Each path below is one point turned by a fixed rotation once a step. After each direction that follows a path, write how fast that rotation turns it, in deg/step (0 if it stays still).
Each turn is a multiple of 5 degrees from 10 to 175, or 0.
Each row of a path follows its step; steps can be skipped.
Path 1:
step 2:  15 -10  -1 -20  -1  35 -17 -25 -29   2  -5  -7  27   4 -14 -35  -8  12  21  28  -7   5  28  16   5   7  17  24  22   4 -22  44 -17 -14  -9  33  -3   4   6   5 -12  -4 -18  26   2  15 -26 -24 -14  -6
step 6:  22  23  -9 -20 -12  -8   4  -2 -20   8  33   4  18   6  20 -49  33  22  19 -25 -15 -34  31  -6  -9 -13 -16  23 -18  23  11  -4 -16   1 -12  -5  33  -6 -21  -4   3   3  -1   6  -5  -1  18   4 -29  18
step 7: -23 -13  10  -9  23  18  14 -10  38  17 -23 -28   8 -27  -5 -15  17  18  14  -7  12   5  31 -18   8   4   4  12  -4  29  17  23 -32 -20   3 -13  16  12  12 -31  -6 -30  24  20  31  -4   2 -24  -8   2
step 8: -35  -1 -40  -2  17  15  10 -30 -25  10   2   4  16  13   5 -33   1  23  17  -6 -14  23 -12  -5 -30  -8   3  28 -20  23  -7 -17  11  -7   6   2   1  24 -24  21  20  19   7  24  12   7  -8 -32 -27 -24
step 15:  12 -20   8 -27  19   9   5   9 -33  -3   3  -2 -24  -7   6 -33 -12  40  18  12   0   1  50  16   8  -3  -3   4  -3  12 -19  17 -13  -3   8  20  15  -8 -14 -22  13  -2  -7   9  15  10  -2 -40 -48  20
step 17: -23  -4 -36  -7  21  22  22 -14  14  48  -7  10  20 -34   5 -24  -9  28  18  40 -23 -16  -6  28 -10  -3  -5  27  15   6   5  23   1 -10 -12 -14 -10 -11 -11   0  -9   4  -7  -3  -5  -5  19 -37 -11   4
step 21: -13  30 -30 -29  -4 -15  17   0 -21  -2  -7  18  -7   2   2 -25   1   6  24   9 -10  -1 -17 -38 -19 -10 -15  17  -9   6  -2 -22 -17 -13  17  29  -7  10 -12   0  24  14 -39  35  18  25   6  -3 -43  -2
step 23:  11 -21 -14 -16   0  21   7 -23   3  20  -3 -18   9  11  -9 -10  14  17  12  -4  -4  -6  24   6 -15  13  -9  47 -48  14 -13  32 -24   0   9  15 -26  -6  -6  -7  -2  12 -27  59   3 -15  -5  -6   0  -3
step 25: -11  -3  15 -19  43  22  16  -5  25  11  18 -13  15 -21   6 -23   5   9  37   0  -8   1  21 -15   4  -7  29  26   8  49  -5  24 -15 -25   0  19  -1  14  28  27   1   3  -9  -4  19  18 -22 -10   2   5
step 29: -13  19 -20  11 -23  -9  -6  -7  -1  24  20  -2  25 -22 -13 -28  -4  -7  21   0 -20   6   8 -18 -16  12  -3  44 -26  30  19  -8 -22   4  -4  -3   6   1 -46  21   9   3  32  24 -27  19  10   7 -13 -22
Speeds:
  7   1   1   5   1  -2  -1   0  -9  -5   0  -1  -9 -13  -5   2  13  -4  -5   8  -7  -3  -5   3   6   6   4  -6 -11   5  -9   8   3 -11  -8   1  -1   8   5   3   4   4  -5   7  -1  -2  -1   5  -3   4
35
 10   9  -2  -7   6   3  -8   3   5   6   7  -4   2  -9  -2   5 -12   5  -5  -2   0   2 -10   1   0   1   0  -7  -1 -10   5   5  -6   3   1   1   6   1  -3   2   6  -4 -10   1  -7  -9  -7  -8  -9  -2
20
  2  -4  -1  -4   4   7  -6   5   0   0   2  11   9  -4  -3   1   5  -2  -3  -2   0   6  -8   1   1   3   2   0  18  -5  -8   2   1  -8  -2   9  -4   4   1  10 -14   2   0  -6  -5   6   7  -2   6  -6
45
 -1  -2   5   0   8   5   1   2   1  -1  -6   0  -4   2  -2  -1   3   2  -8  -3   0   6   3   2  -4  -2  -6  -5 -10   3  -9   3   6   8  14   2 -11  -3  -1   7 -13  -9  -1   8   0   9 -12  -2  -9  -2
140
 -1   4   5  -4  -2  -2   8  -1  -6  -5 -10   4   9   2   7   3  -8  -1   6   2  -9   7  -3   8  -4  -7   9 -12   2   5  -7  -9  -2 -12   5   1  -3   3   2  -8   6   3  -4  -4   4   1  -6  -7  -5  -8
110
  5   4   0  -4   1   2  -7  -9   3  -2  -8   6   1   3  -2  -2   5   1  16  14   4  -4  -9   3   7 -13  -6  -1  -5  -3  -3  -5  -5  11  -8   8   0   0   6  -3  -7  -7  -5   1   2  -3   2   2   1   0
20
